In the rows, zero is written as 128.
The rows of D fall into a few groups, and each row is roughly a mix of its group's hidden directions.
D:
[[ 92 138 113  81 161 117 160 130  85 164 131]
 [112 119 144 151 129 204 114 151 128 119  87]
 [132 117 146  97 122 200 128 159 152 117  97]
 [ 95 155 155  65 163 115 146 130 108 136 151]
 [116  99 135 129 129  61 142  94 128  84 150]
 [129  93 135 127 146 102  85 113  96 140  67]
 [102  96 149 106 176 141 167 111 115 159  92]
 [107  67 119 115 147 142 167 126 101 169 110]
 [146 128 157 136 155 198  91 132 131 106 107]
 [117 111 109 168  87 121  81 158 126 100 163]
 [169 126 133 153 129 175 127 105 179 102  98]
 [117 184 143  69 146 128 135 150 130 124 166]
 [166 138 169 139 138 158 146 122 103 127  66]
 [137 175  93 129 109  96 184 125 141 146 154]
 [ 80 108 105 124 146 170 111  91 166 153 142]
 [177 157 123  94 121  93 170 129 161 107 143]
 [ 95  94 170 138 155 107 102 165 128 123  85]
 [109 114 169 165 149 174 118 134 125  85  94]
 [121 113 177 117 154 159 101 144  80 103  97]
 [129  74 130 184 141 154 105  94 134 148 111]
 [111 141 141  71 166 155 171 112 132 152 106]
 [176 144 107 162 161 159  84 116 153 131 145]
 [120 143  91  96 157 192 126 136 144 150 156]
 [149 114 100 105 142 145 206 114 125 145 142]
 [160  79  86 118  99 176 118 122 144 136 147]
 [117 106 132 106 131 130 184 132 181  89 104]
 [103 127 164 118 108 110 157 162  74 122 168]
 [142 118  86  94  94 106 171 135  91 159 142]
 [123 139  97 117 163 118  60 128 102 141 163]
 [ 67 102 138 160 142 179 121 102 124 141 136]
 [200 126 117 114 149 103 109 135 170 140 145]
 [156 205 127 130 125 118  94 127 149 105 146]
 [166 118 131 121 147 115  81 111 165  71 124]
 [178 137 157 157 118 157 176 119 125  93 107]
 [ 78 144 116 131 132  95 106 189 120 134  99]
 [ 80 119  97 142 141 167 120  86 160 158 141]
 [179 131 131 138 124 120 129 165 160 186 101]
 [106 165 117  62 153 146 169 125 124 140 141]
 [197 146 105 126 122 136  94 134 133 105  86]
 [134 172  54 127 110 154 112 133 142 143 124]
 [ 75 101 146  68 100 131 129 141 114 138 105]
 [203 128 154 101 161 117 116 118 148 141 141]
 [144 141 107  94 121 107 145 128 174  63 140]
 [188  89 121 157  89 119 119 103 145 101 129]
 [113 147 135 120 141 178 114 138 197 143 154]
 [111 137  89 119 138 106  62 142 113 150 165]
 [145  94 135 133 142 177 129  63 155 138 142]
 [ 73 114 138 178 133 168 121 100  98 138 134]
 [155 121  77 155 146 177 142 139 161 100 110]
 [117 111 176 123 159 162 180 124 132 134  89]
 [157 152 153  99 123 114 179 125 135  69 128]
 [179 101 118  84 131 146 147 168 151 160 119]
 [134  97 176 144 137 183 109 126 104  89 115]
 [ 70 133 133 178 123 115 129 104  77 121 124]
 [109 131 143 102 184 123  86 104  92 149 155]
 [110  92 134 158 156 150  73 104 149 158 150]
 [109 148 148 137  79 104  65 156 129 113 118]
 [168 119 167 117 123  69 127 158  96 114 112]
 [113  71  85 154 120 152 114 154 107 153 154]
 [ 92 171 162 113 164  82 132 125  99 131 108]
 [160 166 168  88 105  99 135 112 115 102  97]
 [141 158 108 102 116 126 188 115 165 127 170]
 [175 131 158 178  89 146 133  97 118 128 101]
 [123 104 132 179 147 162  83 146 140 157 163]
 [142  83 136 131 152  85 121  85 103  83 121]
 [128  85 110  88 121 127 166 170  94 160 119]
 [179 126 159 142 118  71 143 131  87 127 117]
 [163 113  99 170 113 159 160 109 132 111  79]
 [152 161 180 171 145 127 103  88 148 128 118]
 [121 134 116 191 126  87 143  78 134 141 150]
 [141 154  73 102 127  83 122 123 170 157 124]
 [172 154 179 107 124 123 140 122 113  99  79]
 [101 112 119  81 119 124 116 140 143  55 137]
 [124 180 125 148 140 129 123  81  91 164 162]
 [128 137 148 113 128  64 180 166 144 137 131]
 [111 141  83 117 166 135  74 132 114 149 168]
 [153 126 152 133 135 175 134 157 111 185  91]
 [120 180 125  58 113 116 146 119 152 118 119]
 [121 164 179 102 167 135 145 102 156 111  96]
 [167 158 115 180 123 131 138  71 116 110 116]
 [206 126 139 107 153 127 126 130 157 162 135]
 [121  98 169 103 111 131 116 153  66 124 161]
 [132 153  99 152 102 153 160 145 151 121 191]
 [132 139 110 104 127  98 109 106 172  70 163]
 [ 84 137 132 144  95 101 179 111 102 167 124]
 [119 127  84 106 139  89 104 138 172 173 106]
 [ 87 107 108 116 131  75 118 145  78 150 149]
 [ 87 147  99 149 117 182  88 131  95 114 130]
 [147  97 102 103 122 154 200 122 130 154 131]
 [112 154 137 163 117 111 158 102  93 190 128]
 [ 82  64 135 123 120 127 173 144 105 140 117]
 [172 111 118 166  94 108  83 116 123 114  88]
 [176 102  97 185 120 157 136 130 153 127 150]
 [103 158 132 127  92 146 183 136 104 178 123]
 [109 119 132  76 109  98 184 127  96 147 111]
 [123 150 157 172 146 186 100 122 105 142 102]
 [171 133 100 143 134 132  55 136 143 107 113]
 [133 127  66 106 126 135  87 116 157 174 122]
 [ 87 161 109 145 109 165 112 117  83  99 158]
 [108 171  70 145 122  98 150 113 153 161 132]
 [109  91 143 141 146 159  63 133 114 124  91]
 [ 91  81 149  69 130 150 150 110 130 118 111]
 [133 142 125 131 159 130  52 140 107 147 165]
 [173 141 154 163 146 133 134 115 122 195 117]
 [149  86 183  87 129 149 116 152 112  99 139]
 [163 146 163 184 154 131 104 111 118 166 111]
 [104 136 151 155 132 207 120 122 113 127 101]
 [160 138 139 191 140 117 135  97 134 180 126]
 [129 143  89 131 119 181  66 122 110 110 117]
 [138 103  82 112 173 175 135 106 126 139 163]
 [142 177 137 174 145 134 110  75 126 150 151]
 [151 180 120 146  88 106  91 143 143  95 154]
 [187 158 102 132 107  97 145  83 115 132 146]
 [157  84 142 194 117  98 113 120 120 130 103]
 [196 160 147 117 153 130 112 113 148 166 142]
 [ 71 115  66 137 110 144 138 141 102 115 143]
 [128 133 156 125 102  74  98 107 121  69 130]
 [163 119 136 180  94 137  99 130 168  89 135]
 [146 138 124 146  77 143 174 131 180 101 135]
 [102 117 132 113 134  78 107 149  64 154 123]
 [145 128  86 121 141 141 118  72 184 149 127]
 [ 90 100 132  75 163  80 119 129 119 119 107]
 [126 123  96 106 131 144  67 173 140 139  90]
 [165 133  82 154  96 101  93 112 123  96 156]
 [100  86  80 171 144 150 119 129 141 148 162]
 [143 127 181  74 148 125 118 107 124  80 135]
 [181 146 129 191 115 122 100 125 156 108 132]
 [101  66 139 138 123 109 159 136  95 159  97]
 [122  95  95 124  93 188 122 156 153 130 155]
 [136  82 100 185 120 112  93 142  99 147 138]
 [ 78 119 165 140 118 171 148 123  87 124  96]
 [168  88 114 161  85 163 114 133 165 117 132]
 [106 132 157 163 134 190 102 141 113 118  87]
 [101 102 109  89 148 143 185 131 101 166 127]
 [112 102 132  80 125 151 135 182  85 134 102]
 [100 130 127  75 117 175 125 158 132 103 170]]

One row of each group comes first, with its name. Which group is each row after those in?
[ 98 123 126 150 133 135  70 167  96 124  85]  (89)
[150 119  92 101 135  67 118 125 146 100 168]  (115)
[156 150 145 145  83 131 104 130 174  77 136]  (114)
[ 91 135 100 107 111  93  84 145 139 152 175]  (88)

[ 78 111 166 171 159 117 119 134 132  83 134]  (114)
[ 85 127 131 135 105 135 190 144 106 172 141]  (88)
[160 189 145 113 135  88 170 108 129 121 116]  (114)
[ 96 130 136 179 121  80 143  78 117 116 140]  (115)
[123 105  61 169 127 130 129 156 123 120 170]  (88)
[188 155 125 141 117  72 133 138 110 117  98]  (89)
[ 81 113 158 133 138 137 115 132  65  95 107]  (115)
[110 103 176  99 134 127 143  93 149  73 112]  (114)
[ 92 158 122 187 117 154 128 140  81 112 116]  (89)
[148 170 156 155 137 143  95  90 175 106 132]  (115)
[138 141 118  96 150 182 103 104 167  96 155]  (114)
[120  73 201 124 148 125 146 122 125 122 135]  (89)
[115 102 187 131 155 111 139  99 131 120  74]  (114)
[105 146 161  76 182 120 129 120  94 135 145]  (88)
